(in the rows, 128 means zero)
Each run below is a few steps of one of 8 hidden systems, one row a step.
run 1, K_559, 11 rows:
[[133 113 124 132 126 135 148 126 142 112 148 166 108 159  92 107 157 170
  136 133]
 [118 108 134 120 135  92 123 148 125 151 135 115  80 123 160 118 107 133
   96 120]
 [124 121 149 121  92 125 117 122 114 124  88 115 148 120 162 156 124  99
  134 142]
 [115 128 120 136 102 160 152 128 160 107 134 147 148 139 101 117 131 143
  145 144]
 [117 115 109 116 159 115 109 153 156 136 144 116  98 123 127 120 133 162
  114 133]
 [120 111 144 139 126 105 108 126 108 128 103 112 129 115 172 143 145 132
  142 119]
 [114 132 138 146 111 161 155 108 130 113 133 133 129 122 139 126 116 123
  162 143]
 [101 148 106 116 150 135 109 150 154 136 147 123 109 111 109 114 122 121
  134 140]
 [115 121 141 134 149 106  95 124 125 139 127 109 159 112 134 137 142 147
  129 107]
 [152 124 137 146 136 150 129 107 119 111 143 151 134 113 146 140 121 144
  165 123]
 [129 164 101 135 135 134 133 143 128 133 146 122 101 107 123 103 118 101
  138 109]]
run 2, K_817 (11 x 20):
[[ 97 141  60 119 120 130  80 197 132 143 107 112  87 112 166 105 143 103
  121 135]
 [ 85 108 181 147 126 111 128  73 154 154 135  69 172 121 117 140 143 156
  163 127]
 [158 137 116 149 162 149 112 150 145 100 162 225 116 109 124 163 122 141
  167 169]
 [117 137  89 159 110 128 128 168 115 155 134  71  99  99 206  61 124 134
  119  71]
 [107 138 180 103 167 116 130  78 166 117 118  82 137  89  93 190  89  95
  174 141]
 [139 169  66 196 163 123 108 174 100 123 143 221 161 124 114 121 169 110
  142 127]
 [149 134 132 115 143 165 142  80 105 166 186  23 100 110 169  73  99 169
  101  81]
 [118 153 179  77 158  86  87 141 132  98  82 194 113  96  66 184  95  63
  176 101]
 [155 143  73 237 104 122 198 120  84 150 156 144 209 159 143  78 141 112
   87  88]
 [183 165 138  17 166 187  97  87 133 132 166  47  60 111  98 136  95 140
   86 158]
 [ 91 122 162 125 118  41  87 183  89 100  42 219 169 152  74 114 177 100
  134  39]]
run 3, K_694:
[[147 135 133 141 103 128 175  90 121 129 122 102 144 126 130 131  93  90
  131 100]
 [130 168 113 115 156 134 127 139 136 128 155 151 140 122  78 123 108 103
  103 138]
 [135 120 130 128 134 116  93 131 102 142 137 139 171 135 122 110 141 158
   98  82]
 [175 105 143  92 131 136 134  95  90  98 107 132 111 142 136 152 118 131
  122 103]
 [127 139  85 129  94 119 140 138 110 134 109 151 110 157 104 114 135  75
  123 117]
 [112 112 152 107 105 115 142 112 126 154 134  94 156 159 110 116 119 137
   61 140]
 [118 113 155  80 137 137  84 144 117  94 103 185 136 139 110 156 133 139
  122 152]
 [148  78 103 135  57 128 137 131 134 128 110 148 131 165 154 111 147 156
  130 108]
 [140 122 138  80 109 113 145 126 153 122 108  76  73 141 126 149 135 122
  100 177]
 [ 60 130 128 147 120 108 107 170 134 121 101 158 152 141 116 134 177 118
  140 177]
 [114  63 147 127 117 167 142 105 149 123 148 108 133 144 177 122 115 205
  117 159]]
run 4, K_23:
[[ 98 131 130 145  92 107 133 148 160 152 124  89 149 120 139 106 130 130
  117 132]
 [156 115 150 120 141 143 124 123 154  93 129 156 149 121 119 174 128 158
  144 164]
 [121 142  92 149 128 136  99 159 118 127 131 145 111 112 140  92 164 138
  161  98]
 [134 106 150 132 120 118 166 106 146 126 124  72  96 115 173 142 109 138
  133 139]
 [100 157 108 138 181 146  94 137 120 119 139 168 144 102 109 151 114  90
  157 146]
 [114 125 131 155  94 147 140 120 136 155 160  84 153 125 150  73 136 168
  119 110]
 [181 118 157  95 161 133 117 102 144 103 138 147 113 103 119 178  87 140
  151 124]
 [120 170  85 180 125 109 106 150  96 155 132 138 148 109 130  96 155  91
  147  79]
 [168 112 155 120 116 149 196  76 130 117 144  62 124 140 151 138 106 150
   88 154]
 [117 157 102  98 205 138  70 133 101 109 124 185 139 115  69 140 113  94
  145  91]
 [123  94 137 174  65 101 165  97 106 183 146  77 153 160 158  79 142 151
   94  84]]
run 5, K_23:
[[181 121 145 146 124 110 172 120 158 105 122 121 217 121 128 175  88 127
   70 142]
 [180 138  57 106 143 178  77 127  96  99 122 164 151 157  89 129 182 144
  133 111]
 [128  94 149 114 104  87 161  88 110 142 109  61  55 162 127  99 165 154
  134  79]
 [101 122 163 128 179  86 142 124  91 122 122 178 102 134 123 187  88  76
  101 170]
 [ 79 147  91 124  76 168 102 172 108 155 131 129 180 146 138  65 125 114
   69 136]
 [163  74 168  56  84 123 141  98 199 100 104 110 130 149  93 157 105 178
  122 123]
 [137 137  97 165 149  60  84 169 124 132 111 218 115 130  93 155 186 114
  166 121]
 [127 124 140 146  73 133 176 150 104 129 118  52  88 143 213  92 168 151
   76 178]
 [ 82 119 136  52 190 163 110 141 157  52  76 158 109 109 101 176  75 103
  158 152]
 [ 47  95  73 208  96  98 108 151 156 186 149 148 180 144 132  76 162 147
  159 101]
 [193 105 190  96  96 156 132 100 167 136 173 103  72 113 171 178 118 187
  123 230]]
run 6, K_395 (11 x 20):
[[140  77 170 136  95  83 181 104 115 124 102 116 166 165 137 126 112 154
   75  86]
 [173 108 121  83 104 153 150 143 131  62  80 160 121 154 136 173 116 115
  103 176]
 [113  98  85 110  58  95 106 167 149 144  85 108 123 174 114  96 189 141
  106 111]
 [119  73 180 115 117 117 197  92 184  99 126  90 108 159 122 150 126 188
  119 178]
 [120 107 128 127  80 135  94 221 162 100 108 214 118 118 172 128 142 157
  132 179]
 [137  87 107 143  50 114 149 117 173 162 115  27 110 117 201 103 130 155
  141 102]
 [115 147 146 114 161 126 137 167 235  69 112 133  93  72 112 176 119 134
  192 195]
 [104 139  76 222 118 118  98 202 153 162 162 130 160  97 189  69 187 179
  144 127]
 [142 130 156 119 164 173 141  78 149 125 168  26  47  65 196 141  96 161
  194 147]
 [ 66 177  97 167 178 106  52 208 167 126 126 217 117  54 120 130 119  78
  229 112]
 [143 153  79 239 148 146 168  64 112 213 228  26 165  97 174  95 116 132
  129 108]]
run 7, K_415:
[[184  95 161 123 128  90 173 120  82 104 115 165 143 170 128 150 112 136
   53 110]
 [179 101 104  82  58 159 154 120  97  95  88 151 134 192 123 136 125 110
   76 140]
 [145  84 117  99  53  90 172 132 179 116  93 128 102 195  81 129 158 140
  102 145]
 [159  71 155 126  99  69 133 163 153 125 120 175  99 170 140 163 163 180
   82 191]
 [140  66 141 112  59 150 132 170 119  92  90 149 110 156 211 122 147 184
   96 167]
 [100  65 120  94  68 142 152 156 197  89  74 119  75 137 179 146 107 142
  156 176]
 [ 89  96  93 157  98  99 101 191 209 148 119 132  99 112 178 159 150 142
  158 223]
 [ 77 101 162 151 119 148  91 167 164 136 139  87 114  87 222 118 164 207
  158 195]
 [ 57 106 141 118 159 173  73 166 167  98 115 138  85  55 209 135  97 153
  220 143]
 [ 53 136  64 195 158 149 104 152 176 157 140  90 131  49 202 127  89  96
  210 134]
 [ 72 193 148 158 184 154  76 115 154 175 182  32 128  33 158 131 126 121
  189 169]]
run 8, K_938:
[[142 134 124 121  95 125 126 156 170 151 155 138 138 119 120 117 100 134
   96 148]
 [156 145 149  98 132 117 102 142 129 110 102 100 147 105 129 139 140 139
  116 109]
 [148 107 106 146 131 143 151 109 111  85 102 136 145 150 134 143 153 138
  146 115]
 [121 114  93 128 125 134 143 133 132 140 144 121  68 147 140 116 129 127
  116 159]
 [ 90 129 177 103 130  89 104 132 120 147 120 119 107 128 114 132 139 125
  114 139]
 [120 106 169 141 117 141 129 117 123 105 124 171 185 130 133 144 122 152
  134 134]
 [146 116  91 117  99 164 119 152 158 123 133 130 115 113 163 114 102 138
  135 131]
 [127 136 129 114 128  91 122 130 154 131  99  79  99 112 115 140 146 114
  150 115]
 [115 133 146 161 170 130 145 112 117  97 131 145 149 129 114 159 152 137
  147 161]
 [102 127 112 136 131 170 109 146 115 138 161 137 107 121 165  90 121 153
  128 139]
 [113 111 147 105 116 102 115 110 141 151 121 110 106 115 126 122 102 120
  151  78]]
run 9, K_938:
[[ 49 116 129 156 147  89 110 143  93 181 145 136  92 142 152 124 136 107
  103 172]
 [ 84 118 199  98 103 152 101  92 123 167 158 131 173 127 114 119  87 143
  117 140]
 [160 134 129 116 100 144 102 157 172  99 124 199 175  97 110 129  93 136
  162  87]
 [185 136  84 166 112 105 149 146 166 127 119  73 131  93 170 140 137 128
  131 109]
 [128 162 117 111 183 145 137 101  95 100 112  73  91 125 113 147 147  93
  141 147]
 [ 71 126 115 162 161 123 134 129  92 131 141 169 129 162  98  92 168 141
  132 123]
 [136  87 152 127 124 128 125 104 123 175 185 141 112 132 158 117  75 162
   99 120]
 [140 150 139  92  78 112  74 145 123 147 100 153 143 102 123 145 101  69
  140 107]
 [150 144 127 171  99 119 184 123 161 109 125 104 199 131 103 124 141 133
  117 121]
 [169 140  89  97 196 164 125 142 120  85 140 119  95 120 138 136 111 144
   97 139]
 [109 108 106 130 112  87  94 129  85 152  99 110 104 156 131 109 195 125
  134  90]]
run 10, K_395:
[[128 109 156 140 178 118 154  99  89 110 145 154 132 146 116 129 117 148
  108 102]
 [143 123 110 116 115 144 120 119  68 127 119 168 118 151 143 141 113  87
  112 133]
 [116 123 123  95  89 117 124 102 112 151 104 103 137 159  90 119 125  91
  107 106]
 [129 113 162 108 136 119 155 114 142 103 125 148 169 156  79 145 117 146
   87 141]
 [168 102 130 114  98 132 116 147  97 111 114 163 142 160 151 128 143 157
   81 128]
 [148  90 133  90  81 112 150 110 127 111  77  97  91 158 136 136 136 125
  124 109]
 [ 98 107 119 125 107 108 161 154 175  97  97 156 128 158  94 141 137 123
  124 165]
 [126  96 125 134  83 139 129 147 145 139 140 109 141 152 162 113 150 178
   82 174]
 [137  95 171  84  96 132 111 138 168 106 101 112  92 110 162 143 122 169
  153 137]
 [126 110 103 173  95  94 150 173 194 111 106 156 129 110 145 129 131 135
  174 118]
 [141 146 101 160 120 140 152 147 171 139 154  61 101 104 169 124 144 142
  127 188]]
run 11, K_817 (11 x 20):
[[ 88 142 144 152  95  85 177 126 161 159 134  99 132 141  97 120 117  88
  104 169]
 [146 149 144 118 148 145  83 158 134 120 150 143 176 115 120 145 156 165
   91 189]
 [149  81 117 110 118 155 100 128 122 100 107 135 136 129 157 105 139 187
  156  59]
 [132  86 116 133 121  94 180  89 154 125 111 120  72 144 126 158  95 102
  159 120]
 [101 168 118 163 120 104 130 168 111 149 130 124 113 128 137 132 164  84
  101 204]
 [ 90 137 171 112 136 182  94 126 123 126 150  97 181 112 142  97 141 185
  119 141]
 [142  79 110 103 149 132  95 125 170 105 122 196 127 115 115 158  84 152
  176  80]
 [161 125  76 190  89  75 161 131 132 168 132 107  90 127 165 126 138  90
  135 110]
 [110 189 187 117 141 139 139 122 127 123 136  62 108 100 120 133 153 116
  131 195]
 [ 80 129 132 133 188 153  91 170 115  79 117 193 190 116 114 113 127 155
  137 103]
 [167  72  61 141 132 147 130  74 125 163 157 105 133 135 162 130  70 137
  124  65]]
run 12, K_694, 11 rows:
[[ 76  97  87 133 166 164 115 135 127 112 127 102  94 143 153 104 172 175
  158 144]
 [ 87  82 133 133 148 105 122  93 155 154 133  99  73 123 151 154 121 137
  179 137]
 [107 147 161 178 103 114 134 134 153 157 158 151 118  88 151 147 114 100
  177 177]
 [118 167 157 158 125 155 139 163 166 121 163 117 154  68 161  90  99 154
  141 132]
 [148 144 105 134 202 134 109 145 164  86 120 107 143  69 142 145 112 147
  164  84]
 [171 139  66 190 174 125 128  95 115 137 154 110 130 107 137 148 150 118
  170 100]
 [130 178 141 153 166 137 145  88  81 160 186  88  98 110 121  99 124 106
  130 114]
 [ 88 160 164 136 177 111 122 121  87 129 138 158 153 100 113 110  78  88
  133  64]
 [178 115 108 136 129 145 134  96 111 133 149 163 192 122 129 138  51 109
  110  59]
 [217 176 101  88 112 137 107 115 111 140 145 131 129 124  76 123 119  95
  102  82]
 [150 153 145 128 131  81 147 124  72 119 103 132 162 164  74 105 167 111
   72  74]]
run 13, K_415, 11 rows:
[[127 129 133 123 111 127 104 101 106 176 163 126 110 140 119 123 131 119
  125 138]
 [123 148 177 125  99 108 125 144 121 130 128 149 141 114 118 101 123 126
  127 101]
 [153 123 132 133 147 129 153 127 139  98 128 145 165 117 124 145  86 131
  112 111]
 [166 134  70 115 130 149 113 127 120 124 126 114 130 138 120 134 138 117
  113 129]
 [129 121 139 125 117  98 140 110 124 124 113 102 107 152  98 126 174 137
  139 116]
 [120 111 161 138 142 105 141 126 108 121 137 176 118 144 122 144 125 133
  115 148]
 [125 114 114 116  93 154 127 138 104 133 128 134 142 145 161 101 103 128
   86 124]
 [145 110 136  90  88 121 131 121 169 123 102 105 124 131 112 141 111 128
  134 119]
 [151 126 113 156 126 100 124 156 156 123 130 169 129 125 115 150 157 139
  141 153]
 [130 116 136 137 136 141 143 133 110 116 139  98 112 135 171 108 149 171
   99 145]
 [101 103 138  80 131 141 108 129 126 103  89 134  97 128 144 145 111 117
  148 131]]
run 14, K_18:
[[144 136  73 136 128 153 131 160 142  76  95 161 187 127 114 123 121 118
  124  96]
 [175 118  64 112 138 116 117 110 126 141 134  89  99 159  96 122 174 150
  112  98]
 [128 121 186 129 135  87 128 109  86 139 135 132  87 152 126 155 172 137
  117 172]
 [ 82 109 157 128 102 166 143 131  91 120 122 152 141 137 180 111  83 122
  103 151]
 [134  99  91  76  95 137  96 141 177 134 101 125 134 117 125 134  75 111
  128  95]
 [159 125 121 160  91  75 124 138 175 144 130 138 148 136  90 145 178 146
  146 133]
 [155 135 141 153 143 154 161 132 117 100 152 101 122 130 160 123 163 177
  106 175]
 [ 84 116 130  86 158 137 103 152 105  93  80 114  81 115 165 121 126 123
  139 117]
 [ 91  83  99 150 107 103 143  90 142 151 110 124 139 153 121 142 113  99
  158 107]
 [157 140 102 143 125 149 115 124 168 159 183 127 120 113 128 150 119 133
  138 194]
 [ 96 158 180 123 126 131  93 171 136 131 143 117 122  89 143  83 157 169
  143 126]]
run 15, K_559:
[[164  71 121 134 146 159 121  80 130 128 163  89 105 150 160 131 175 231
  143 138]
 [117 150 161 140 135  86 133 159 111 106 104 153  25  99 151 125 156 102
  189 122]
 [ 44 143 143 165 121 134 168 121 124 155 131  93 174 106 156 104  60  72
  111 132]
 [129 135 110  72 152 197  50 117 153 120 142 131 159 116  95 169 131 141
  149 181]
 [141 135 118 164 119  92 105 152 146 135 134 152 144 118 100  77 186 178
  171  39]
 [164 109 152 159 188 117 179  83 126 129 168  85  98  94 186 158  68 145
  125 123]
 [127 206  93 131 135 149  87 171  71 113 101 151 120  99 131 143 154  39
  145 158]
 [ 85 130 144 130 133 150 165  65 114 138 148  83 198 163  61  72 122 146
  107  70]
 [187  94 120  91 197 115  70 111 144 129 164 202  95 127  99 206 103 155
  135 151]
 [167 169 113 178  47  87 118 171  75 180 128 138 141 114 169  67 153  97
  108  59]
 [171 121 188  79 147 153 212  47 134  78 125  56 136 137 108 169  68 129
   92 145]]
run 16, K_18:
[[153 131 140 140 144 150 120 117 133 111 152 180 153 109 120 152 108 141
  158 131]
 [140 158 108 134 120 129 134 155 124 133 149 137 105 112 130  78 119 126
  127  83]
 [143 145 150 114 148  97 146 104 121 123 115  86 136 124 101 143 121 107
  107 110]
 [119 139 123 138 151 139 113 133  90 110 125 182 160 141 109 143 142 113
  120 146]
 [143 113 108 106 111 161 121 106  99 147 153 124 123 149 134  89 107 145
  102  91]
 [157 121 169  93 112  78 118 124 135 133 115 144 105 126 104 160 116 112
  116 122]
 [126 133 140 164  85 122 155 146 110 121 122 164 175 145 138 118 137 119
   97 143]
 [164 108 103  75 125 167 120 128 130 107 116  99 128 141 141 125 110 151
   86 124]
 [123  98 137 109 110  70  98 146 129 126  87 159 103 151 107 148 171 132
  137 115]
 [142  88 127 170  87 133 183  99 118 138 143 114 142 163 165 132 130 143
  102 161]
 [129 127 120  69 120 155  84 171 151 115 111 119  85 110 158 141 116 127
  120 178]]

Name the system that made each run.
run 17 (2 x 20):
[[164 109 139 141 163 124 124  76 124 144 172 125 183 148  94 163 136 164
  101 139]
 [167 153 146 104 118 147  86 119  62 134 141 154 113 133 121 102 153 140
  124  89]]

K_23
run 18, 2 rows:
[[119 163  56 173 166 153 146 155  76 127 142  84 109 142 158  83 180 126
   91 147]
 [ 70 114 186  61 179 146  79  76 105 142 137  81 117 120 111 133 107 147
  129 121]]

K_817
run 19 (2 x 20):
[[ 98 127  93 151 128 122 113 159 126 137 120 135 104 107 167 115 116 104
  149 117]
 [108 134 137 131 119 146 130  93 135 147 135  67 138 120 133 132 132 121
  143 150]]

K_559
run 20:
[[175  73 100 117  82 145 110 146 140 110 103 121 143 145 184 140 155 189
  107 137]
 [142  96 131 110  93 135 149 129 168  91  96 117  50 133 155 147 151 151
  182 161]]

K_415
run 21:
[[ 65 149 160 117 159 163 147 181 136  78 131 136 139 123 126  85 133 164
   99 167]
 [115  56  87 102 165 140  81 121 146 130 114 128 173 130 159 156  81 158
  106  97]]

K_817
run 22:
[[162 123 145 106  99 202 126 132 105  88 146 199 137 142 145 120 114 159
  122 152]
 [139 117  82  85  88 113 114 164 161 124  96 106  81 135 120  87 134 131
  127  68]]

K_694
run 23, 2 rows:
[[111 106 141 140  88 142 163 126 131 103 103 134 141 124 156  90 105 141
  154  69]
 [163 127  73 122 152 108 146 128 178 115 119 106 106 119 108 165 102  97
  125 135]]

K_18
run 24, 2 rows:
[[133  58 154 140 108 126 170  97 126 100 100 156 171 142 168 152  70 146
  124  92]
 [138 123  46 102  99 152  97 159 176 140 117 126 108 124 137 158 106  82
  125 183]]

K_938
run 25, 2 rows:
[[150 156 101 145 107 152 111 151  42 139 134 200 115 126 173 105 115  81
  116 109]
 [114 118 118 122  76  96 175 109 127 176 124  61 140 153 121  80  85  95
   68  74]]

K_938
run 26 (2 x 20):
[[ 71 145 109 104 172 164  78 153 147 134 163 148  75  98 116  82 112 143
  176 113]
 [115 105 123 185 162  90 117  97 132 189 182 128 140 100 156 141  85 126
  144  96]]

K_395
run 27:
[[159 206 151 143 173  92 118 137 102 124 126  75 152  78 108 123 148  98
  116  83]
 [114 145 117 148 233 160 142 106  66  67 125 131 147 129 113 126 146 133
  139  96]]

K_395
run 28:
[[ 77 101 158 101 131 171 103 141  86 100 113 168 130 142 163 112 125 153
  121 144]
 [127  70 104  96  78 135 128 116 171 122  96 131 101 141 140 129  95 133
  159  97]]

K_694
run 29:
[[119  63 135  98 152  89  74 141 161 165 154 187 133 135 125 164  75 162
   87 132]
 [195 128 153 120  30 131  72 136 116 143 114 151 141 111 174 152 156 133
  154 135]]

K_694
run 30 (2 x 20):
[[156 123 137 159  74  66 100 134 129 164 106  98 127 125 153 159 192 125
  141 147]
 [107 145 183 140 131 166 186 118 107  77 124 108 118 133 153 124 148 144
  126 195]]

K_694
run 31 (2 x 20):
[[154  96 148 107 114 140 134  86 150 133 141 110 125 126 135 148  93 151
  137 127]
 [133 139 106 136 109  99 119 175 137 114 102 169  99 120 125 136 150 101
  146 134]]

K_817
run 32 (2 x 20):
[[114 120 133 136 107 124 165 107 177 131 130  66 131 138 109 136 147 141
  134 170]
 [110 126 140 112 168 118  71 162 136 129 145 175 100 119 114 144 154 162
  133 167]]

K_415
